Each row has a name. Each question is about the rows just above it.

E: [102 133 143 134  99  77 109  67 136  88 172 117  81]
Z: [159 114 104 121 151 130 155  46  89  79 138 154 142]
Y: [150 138 113 117 133 150 159 132 110 140  94 129 151]
W: [142 134 113 109 130 127 155  64 102  93 115 128 121]
V: [ 72 164 137 158  63  47 117 123 135 152 162  85  57]
F: [146 110 131 157 161 139 112 109 141 102 181 155 150]
M: [103 142 148 146 119 123 109 170 152 166 147 120 116]
What comes right after [147] in the named rows?  [120]
Right after [112] comes  [109]

L: [108 100 131 121 110  91 109 118  91 100 121 107 126 157 146 117 131 139
 123  95 113 168 169  58 138  61 145 135 159 115 103 113 163 109 133 143
 119 150 111 124 120 166 125 128]
C: [113 120 130 118 110 104  96 118  94  90 107  91 127 152 146 112 131 126
 115 102  99 156 164  77 146  89 150 152 159 142 109 174 163 123 176 132
 114 107 109 118 120 159 128 119]
T: [108 107 131 116 110 104 109 118  94 100 121 107 126 157 146 117 131 139
 127  94 113 159 165  77 146  61 145 127 159 138  99 114  59 109 135 138
 114 150 109 109 120 166 125 119]
D: [108 100 131 129 110  83 109 118  94 100 121 107 126 157 146 120 131 139
 127  96 113 159 164  63 146  55 145 127 159 116 105  99 163 109 134 143
 114 157 109 109 120 159 125 119]
Q: [108 100 131 116 105  91 109 118  94 110 132 118 126 160 146 120 131 139
 126  95 113 164 187  57 146  49 145 127 159  94  93 100 163 109 108 147
 118 152 109 109 124 171 125 125]
What comes right after [147] in the named rows?  [118]
Right after [58] comes  [138]

K: [114 137 152 128 103 126 150 152]
J: [ 72 150 136 150 127  92 108 140]
N: [ 36 142 102 137 139  74  53 112]
R: [152 143 109 101 121 136 107 117]
U: [ 67 137 101 139 119  81  82 114]
Right after [102] comes  [137]
The entry that follows [142]:  [102]
What comes right after [81] in the named rows?  [82]
What comes right after [67] in the named rows?  [137]
Right after [36] comes  [142]
Which row holds [ 72 150 136 150 127  92 108 140]?  J
The entry that follows [108]:  [140]

G: [134 110 158 218]
X: [ 57 143 204 181]
A: [ 65 213 101  44]
S: [ 36  34 161  35]
B: [218 143 135 181]
H: [ 61 136 215 199]
P: [134 110 142  51]
What comes right after [215] in the named rows?  [199]
The entry that follows [57]:  [143]
The entry that follows [136]:  [215]
What comes right after [158] in the named rows?  [218]

nevu: [ 97 139 114 167 166  89 123 120 150  84 169]
mor: [108 121 139  91 151 134 136 140 167 224 126]
vadu: [150 106 115  78 138 127 129 149  48  93 118]
vev: [150 106 115  78 138 170 129 149  48 136 118]
The entry that follows [89]:  [123]
The entry that follows [166]:  [89]
Right after [108] comes  [121]
Right after [170] comes  [129]

pipov: [182  60 140  57 103 154  89 180 199 113]
vad: [147 103  98  64 143 145 156 162 177 148]
buza: [159  63 176 119  94  83  75 159 158  73]
fano: [130 139 117 155 167 157 211 119  93 105]
der: [108 158  90 141  95 127 198 117 107 148]
The entry that follows [156]:  [162]
Right after [139] comes  [117]
The entry that follows [176]:  [119]
The entry that follows [94]:  [83]
Right after [63] comes  [176]

